In the data rows, 128 means zero.
Here are some rows, each followed by its group. Groups can overlap.
[ 89 173 140  97 119  95 144 140 107 125 167 149  86 163 153 119 187 152 145 117 143 166 149 107 169 176 103 125 184 104 140  92] 0
[ 81  85 150 157  76 113 139 107 183 129 151 128 164  93 160 180 134 116  67 134 125  96  93  98  89  89 171  97 115 168 148 140] 1
[ 90 159 152 161  79 136 133  82  94 158 128  93 103 153  95 140 100  85 156 149 101 138 136 140 181 180 108 162 131  90 138 143] 2
[115 124 116  92 166  97  89 150 115 165 132 143 167 181 114 147 159 150 157  94 153 127 179 133 160  95 127 103  91  98 137 121] 2
[ 85 156 156  87 163 102 144 164 132 143 177  85 117 160 173 119 187 155 123  96 178 153 177 117 141 127 104 133 177  93 138 100] 0
[ 94 113 125  88 170 128 141 167 109  76 122 128 116 106  86  91 184  88 155 140 105 169  95 108 114 152  96 135 119 172 124  95] 0
[154  85 151 169 131 159  83 148 111 127 151 138 166 156  98  89  98 156 150 148 122  83 185 139 155 148 113 156 110 131 140 136] 3
[161 169 136 155 153 148 140  79  92  96 119  77 165 118 162 153 109 117 153 147  87  83 110 138  91 102 169  94 108 113 110 138] 0
[161  80 151 156 163 174  74 100 107 144 140  80 139 139 103  92  97 163 141 143  83 101 168 138 120 101 149 166 151 116 141 135] 3
[128  95 149  90 167 138  81 162 147 163 156 102 168 185  88 145 150 159 125 100 171 129 176 117 162 101 145  97 100 109 153 139] 3
[ 86 171 103  96 171 115 129 116  97 165 128 172 125 172 180 167 166 157 151  98  88 166 151 127 159 106 106 147  95  90 141 112] 2
[ 86 151  97 105 157 162 171 114 108 149 110 168  89 126 102 152 167 170 125 101 118 172 101 124 133  99  97 172 101 109 144 105] 4
[101  99 151  82 152 133  79 163 155 156 169  96 157 186  95 151 159 169  98 101 169 147 171 110 164 122 131 112 113 103 147 140] 3
[100 103 153 112 169 139 122 163 144 152 174  75 155 164 161 119 177 153 109  96 143 112 183 114 126 107 128 107 176  88 143 130] 5
[127 138 100 112 138  89 124 156 100 163 118 143 166 164 152 126 152 158 142  89 136 108 140 139 145  87 123  98  96  91 122 110] 2
[100  96 134 112  88 120  83 173 119 168 171 166 114 174 114 106 134 176 151 151 170 105 191 136 183 185  99 112 159 105 155 145] 5
[166 131 155  93 140  94 102 143 105 134 118 154 174 185 106  95 109  98 159 150 151 136 161 126 185 179 111 104  94 104 145 141] 2
[120  86 153 107 142 179  88 150 167  77 107 169 118  95 121  90 152  86 132 137 139 171  96 113 104 120  92 186 155 161 139 122] 1
[166 106 131 170 143 118 102 156  97 126 115 140 150 146  94  90 101 153 111 131 174  85 145 123 141  99 137 133 118 101 109 121] 2
[ 85 156 139  91 162  96 172 155  95  90 154 109  88 126 100  95 189 113 154 115 139 164 102 103 136 146  97 136 164 144 131  71] 0
[116 107  80 132 169  97 172  99 174  94 117 133 106  98 180 183 120  92 127 100 175 111 117 142  97 158 138 100  94 172 106 139] 6
[115 132 110 153 150 117 156  82 121  85 111  81 164 109 172 172 107 112 145 118 114  86 102 138  94 125 183 100  93 168  89 133] 6
[ 80  83 124 148  79  99 145  88 183  98 150 119 154  89 167 166 144  93  81 108 149  92  90 104  87  96 172  95  88 156 126 133] 1
[163 131 122 135  81 126 151 162 147 153 120 149 165 104 135 110 101 159  79 141  98 106  98 132  99  90 150 115 189 150 143 129] 4
[166 163 145 154 155 149 147  89  99 105 134  84 165 124 171 128 130 117 152 147  93  83 118 137  96  99 164  97 126 106 116 141] 0
[ 90 173 125 170  83  90 154  96 116 137 150 147 107 138  85 116  92  91 114 146 120 158 110 132 177 170 114 142  90  85 103 140] 3
[ 95 136 150 166  83 109 159 142 166 161 126 154 167  97 173 132 115 153  61 147 101 100  96  89  97  93 140  95 183 150 133 130] 4
[164 175 137 156 156 145 148  83  99  94 118  80 167 118 169 167 110 117 158 151  93  86 107 143  95 108 173  99 105 128 107 141] 0
[ 79  84 127 143  79  98 147  86 179  84 145 110 152  92 163 162 133  95  90 115 160  89  88 111  88  95 177  98  87 155 118 134] 1
[ 96 159 155 169  81 153 106  84  98 163 124  88 100 169 116 143 100  87 159 153 121 141 153 143 184 183 102 162 129  93 149 143] 2
[ 94 177 144 176  86  94 156 103 128 148 160 161 118 150  92 140 100  98 122 152 125 165 124 133 188 186 123 154  99  91 119 147] 3
[159 137 103 169  77  93 163 100  92 158 104  84 162  98 174 104 186 102 153  90  96 157  93 108 159 153 164 115  91  97 101 120] 3
[144 128 102  90 170 137 145 170 139  84 112 153 109 104 106 107 139  86 154 153 105 162 102 126 116 169  99 118 115 173 130 135] 6
[ 88  93 157 164  82 119 145 116 189 145 158 139 171 100 168 185 139 125  74 140 126 104  97 100  97  93 174 104 130 176 157 147] 1
[152 156 119 160  80 109 165 156 135 168 117 146 170 109 169 110  97 170  73 140 110  92  95 118 103  88 149  99 183 129 131 125] 4
[104 170  88  79 127 120 165 142  96 159 105 162 129 131 147 128 155 169 117  94  82 141  98 134 126  86 107 135 102  92 129 103] 4
[ 80 168 135 153 110 102  78  87 104 157 142 159 116 183 133 170 131 111 153 120  83 171 181 116 179 147 105 150 113  88 150 127] 2
[ 84 150 129 161 152 180 149  82 108 157 114 121  82 167 132 171 143 159 142 116 165 157 159 125 175 152  97 179  94 105 145 111] 4
[155 164 132 172 113  91 154 160 108 134 107 158 162 127 151  94  94 165  77 143 147  85 116 105 126  98 133 110 139  88 108 121] 2
[131 135 157 106 172 185 161 108 155 163 112 146  89 135 107 131 121 158 132 134 172 172 145 145 161 153 109 175 143 157 147 123] 4
[ 97  89 124 137 103  94 169  86 165  80 133  96 151 102 172 164 116  98 126 123 175  88  95 133  96 109 185 102 100 169  98 137] 6
[109 105 145 153  79 119 142 133 171 150 136 139 169  99 149 156 102 144  70 150 109  97  96 109  94  88 163 105 166 169 151 139] 4
[134 163  85 149 159 130 105  81 112 106 110  95 154 116 129 179 110 136 145  91 102  81 133 138  99 159 165 117 105 141  91 131] 0
[155 107 112 109 147 155 118 159 180 113 118 162  81  93 117 126  93  85 121 144  88 159 110 143 100 139  93 117 123 168 147 138] 1
[128 169  94  91 116 126 171 157 109 160 108 164 139 126 140 112 151 173 110 104  85 135  97 142 121  88 116 135 127 104 133 110] 4
[163 162 139 152  88 111 135  95  93 160 105  88 155 143 102  86 155  82 151 136  83 165 112 116 173 176 123 109  98  88 145 138] 2
[153 102 151  91 155 184 102 153 176 109 116 173 107 101  92  95 130  91 138 145 145 177 107 132 121 142 102 174 176 174 155 133] 1
[129 152  96  90 154 110 167 165 116  89 119 149  97 109 129 100 139  89 155 149 135 148 107 125 122 175  95 103 129 165 127 131] 0
[ 91 116 153 162  90 123 151 142 180 165 137 158 160  95 171 143 127 131  65 142  93 115 100 100  96  98 133  95 175 167 144 137] 4
[118 160 154 171  98 113 172 159 162 157 124 165 172 106 179 113 111 167  68 151 100 109 106 100 108 101 130  97 182 137 128 130] 4
[120  83 151 102 142 176  88 150 166  75 107 165 117  91 118  88 152  83 129 134 138 168  93 113 102 120  92 183 156 161 140 119] 1
[132 117 103  82 167 140 133 166 131  78 108 148 110 101  91  99 145  82 150 147  93 163  93 117 113 162  95 120 111 172 128 126] 6
[137 174 108 164 172 156 106  83  99 108 112  80 170 118 121 182 101 138 152 114  88  90 128 141  97 137 181 123 106 130  97 131] 0
[ 82  86 147 149  76 109 137  99 183 108 150 123 161  92 156 177 131 108  76 131 135  95  94 104  90  91 175 101  98 166 141 139] 1
[131  85 137  87 142 141 110 159 135  92 105 105  92  94  99 119 159  81 138 146 100 160 112 117  91 111 107 162  91 154  97 117] 6
[162 113 123 173 140 181  85  82  99 165 145  80 163 134  98 146  99 172 154 123  93 101 174 145 108 137 173 161 186  91 131 136] 5
[ 89 172 128 172  82  91 141 101 122 141 155 155 105 148  89 121  94 102 113 149 127 164 123 131 182 175 108 140  89  86 111 142] 3
[ 85 175 132  90 130 100 165 156 100 109 157 149  97 146 135 106 187 131 155 129 138 162 123 108 159 177 106 117 183 122 141  95] 0
[164 171  97 129  89 110 168 169 110 164 108 152 165 119 163  92 127 173  94 115  98 106  95 140 115  86 133 110 152 104 127 114] 4
[164  89 144 170 165 134  81 154  99 117 123 140 151 152  85  89  97 150 124 136 162  84 166 128 150 114 127 146 110 115 117 126] 2
[ 89 124 125  87 167 127 151 167 107  76 126 131 115 109  90  91 184  89 156 141 107 168  94 109 120 157  98 130 124 171 126  98] 0
[151  94 119 157 136 129  91 166 119 162 128 104 163 172  89 110 147 158 152  92 172  82 169 140 145  87 138  98 106 106 123 121] 2
[168  88 144  91 121  99 155 109 136  86 111  87 102 104 105 177 111  93 146 150 176 108 105 142  95 108 164 133  94 170  95 145] 6
[ 85  89 107 147 110  92 170  83 170  81 133 103 153  98 177 157 136  98 117 105 174  87  96 123  91 115 182  97  96 165  99 130] 6
[ 94 129 154 113 116 106  96 134 146 154 164 146 149 180  88 155 133 141 109 121 171 169 150 111 179 146 128 128  91  98 143 141] 3
[167 161  80 117 133  92 142 108 119 105 116 132  95 108 175 161  94 115 146 109 169 100 127 143 108 175 112 103 123 152 102 141] 0
[152 173 128 169 165 166 120  82  97 107 119  78 170 124 129 174  97 132 160 142  88  94 123 144  96 115 181 110 112 115 108 137] 0
[162 146 149  98 137 163 149 145 156 160 108 159  90 105 137  89  92 136  98 139 114 164 130 134 132 130  89 120 164 147 127 119] 4
[121 171 101 169  95  90 169 103 112 139 134 128 115 122 107  94 118  87 117 134 131 161  99 142 172 154 121 129  92  90  94 135] 3
[160 146  76 123 151  90 152 100 132 100 109 128 101 106 176 175  97 110 141 100 172 100 124 142 104 174 123 102 108 166  98 141] 0
[ 89 180 160 181  86 102 142  96 122 160 157 161 123 169  96 164 108  98 146 153 103 169 146 129 193 184 125 161 121  96 142 149] 3
[168  89 156 164 152 180  96  99 139 163 156  99 157 149  90  90 152 156 147 126  91  97 179 134 112  90 167 127 187 108 153 144] 5
[102 119 105  94 133 169 152 138 131 128 106 169  86 109  87 119 157 157 111 111 117 167  93 130 114  93  99 176 146 140 149 111] 4
[158  83 146 157 166 176  77  81 110 161 142  73 141 134 105 113  98 169 152 146  95 112 169 140 105  99 169 162 182 103 147 140] 3
[ 84 144 153  88 140  97 113 146 138 146 178 102 109 174 176 134 180 167 112  95 173 162 185 112 157 143  98 132 148  88 136 107] 5
[161 124  98 158  82  95 156  95  93 156 104  79 157  95 172 104 185 108 150  84  89 146  94 112 157 148 166 126  96 102  92 118] 3
[170 134 157  91 148 181 131 152 174 160 120 172  85 107 111  97 106 115 119 146 139 177 129 148 134 141 101 149 190 171 149 131] 1
[112 152 104 106  93  95 108 156  94 144 151 147  84 133 171  91 126 144 155 148 172 104 153 128 145 181  93 101 182  93 136 136] 0
[150  92 131  82 153 178  93 164 167  82 108 165 114  94  89  93 133  85 140 146 107 171  96 123 106 142  98 160 132 166 142 131] 6
[151 139 122 173 166 180  80  84  98 148 133  78 167 130  87 166  97 161 158 127  97 105 161 143 103 126 182 144 158  89 121 136] 0
[168  85 152 156 168 178  79 115 117 146 140  86 140 147 103  92 109 168 148 145  93 105 169 141 130  98 154 165 151 123 141 138] 3
[ 81 149 134  87 161  96 166 156  92  85 148 105  85 119  91  89 187 105 155 116 136 161  95 102 128 139  92 133 156 148 126  65] 0
[132 125 149 139 120 154 135 166 185 167 132 170 113  98 147 115 105 110  87 152  91 153 117 136 107 120 105 114 180 175 151 139] 1
[102 110 124  82  78  97 102 145 124 164 152 167 116 182  85 100  99 146 122 144 173 143 155 137 183 173  92  95 117  96 145 140] 3
[ 84 154 150 147  96  89 104 103 122 151 152 166 132 172  86 160 120 109 132 130 122 170 154 113 183 153 120 139  98  92 145 135] 3
[ 91 115 129  86  84 100  83 155 126 164 164 171  98 188 113 112 128 170 131 146 177 141 187 136 189 180  98 100 142  95 151 140] 5
[167  90 149 169 162 183  84  89 109 165 151  82 151 139 117 116  98 175 152 145  91 113 179 146 117 119 169 174 180 110 154 146] 3
[169  88 138 169 141 170  91 149 130 157 136  88 149 165  92  95 139 168 156 113 130  93 171 144 141  91 152 137 139 123 128 133] 3
[132  98 139  84 151  96 151 145 108  79 116  81  81 104  89 129 163  92 153 147 170 134  99 126  94 110 124 143  94 172  98 117] 0
[155 170 127 158 152 148 137  78  90  94 114  75 164 116 155 165  98 116 153 144  85  84 108 138  91 105 173  96 100 119 103 136] 0
Which 3 other groups have their centres nearest to the centre of group 2, nearest first?
3 5 0
Which 2 groups are nearest to each row below, nearest first, going by the average distance to the group's rows?
[115 155 104  87 156 117 169 168 114  91 125 152 104 114 123  97 155  96 160 152 128 157 106 123 129 176 101 108 138 167 131 128] >> 6 0
[ 81 132 153 103 117 101  79 138 146 151 177 125 119 186 152 149 164 170 100 104 174 167 181 111 172 154 104 133 116  89 139 127] >> 5 2
[ 89 173 147  94 153  88 159 143 108 122 169 101  81 147 134 107 188 142 140 100 160 163 145 108 147 138  90 136 185 109 132  73] >> 0 5
[132 157 115 155 156 135 140  81 101  88 108  75 164 113 160 178  95 117 152 128  95  87 105 140  93 120 179 102  91 149  93 132] >> 0 6
Which 2 groups are nearest to each row below, nearest first, going by the distance to the centre of the group?
[ 85 162 138  93 161  97 173 155  97  94 155 113  91 130 101  96 190 116 156 118 140 166 103 105 138 150  99 134 169 145 134  73] >> 0 6
[ 95 103 155  81 148 126  81 160 153 156 174  95 153 185 114 149 166 172  95 100 173 148 178 110 162 128 123 120 119 100 144 138] >> 5 3
[ 91 114 152 162  90 125 150 140 180 164 138 157 161  94 170 147 124 129  66 142  96 117  99 100  95 100 134  98 173 170 146 137] >> 1 4
Group 6 spreads out most along one direction. Which 3 other groups' directions of most spread are closest to that one, closest first?
1 0 4
Group 5 spreads out most along one direction. Which 3 other groups' directions of most spread are closest to that one, closest first?
0 3 4
Which 3 groups are nearest to each row below, nearest first, going by the distance to the group's nearest row?
[ 83 176 127  86 126  97 161 156  95 112 155 150  96 144 141 101 184 131 153 134 138 161 126 108 159 178 105 112 183 120 140 102] >> 0 5 6
[122 161  90 152 167 133 110  79 105  96 103  82 160 112 129 174 107 127 140  97  92  83 119 133  95 144 173 110  95 143  85 125] >> 0 6 5
Which 3 other groups have their centres nearest to the centre of group 4, nearest first?
1 0 3
Group 1 spreads out most along one direction. Which 3 other groups' directions of most spread are closest to that one, closest first?
6 4 0
Group 0 spreads out most along one direction. Which 3 other groups' directions of most spread are closest to that one, closest first?
5 6 1
Which 2 groups are nearest to each row below, nearest first, going by the distance to the group's nearest row?
[ 82 127 125 143 168 179 167  85 126 144 106 137  85 134  86 160 152 169 127 110 172 158 116 119 154 134  96 183  99 130 145 105] >> 4 3
Which 3 groups are nearest to each row below, nearest first, going by the average distance to the group's rows?
[119 171  99  92 136 100 171 165 106 102 130 150  89 115 154  99 143 103 158 152 156 140 117 128 132 182  99 100 147 150 129 133] >> 0 6 4
[ 93 173 118 171  84  89 147 101 115 139 146 149 104 142  85 108  92  97 112 146 129 162 114 134 176 166 106 135  90  86 105 138] >> 3 2 4
[163  89 150 172 155 176  85 159 152 169 152  79 164 180  98 114 164 174 145  97 120  86 191 130 145  90 154 109 144 123 146 140] >> 5 3 2
[158 160 140 167 135  90 150 166 109 124 106 169 168 130 153  90  94 165  81 142 124  93 134 108 136 111 113 104 126  88 106 120] >> 4 2 3
[ 96 109 143 151  97 135 136 145 184 160 131 158 137  90 157 139 119 108  69 136  85 129 103 115  96 105 116  99 163 169 149 138] >> 1 4 6
[153 166 155 150 128 139 167 170 159 156 118 172 144 109 176  93 101 158  81 151  91 141 127 124 127 122 102 103 173 139 124 126] >> 4 1 2
[167  86 142  83 121 106 142 122 136  88 108  90  85  98  89 165 118  87 141 148 158 123 109 138  91 105 150 144  92 163  90 140] >> 6 1 0
[ 85  96 129 128 157 175 133 105 145 113 106 160  90 107  95 134 159 140 122 113 166 164  90 115 125 115  94 186 148 158 150 108] >> 1 4 6
[154 147 100  98  92 132 158 167 121 151 105 156 139 109 120  90 130 164  93 116  85 125  93 141 106  87 124 132 161 125 137 115] >> 4 1 2
[106  89 131 113 136 180 119 144 157  93 108 171  84 101 106 102 155 125 116 127 138 174  98 124 108 100 100 188 183 170 153 117] >> 1 4 6
Which 3 other groups have their centres nearest to the centre of group 1, nearest first?
6 4 0
Group 4 spreads out most along one direction. Which 3 other groups' directions of most spread are closest to that one, closest first?
1 6 2
Which 3 other groups have their centres nearest to the centre of group 5, nearest first?
3 2 0
Which 3 other groups have their centres nearest to the centre of group 3, nearest first?
2 5 0
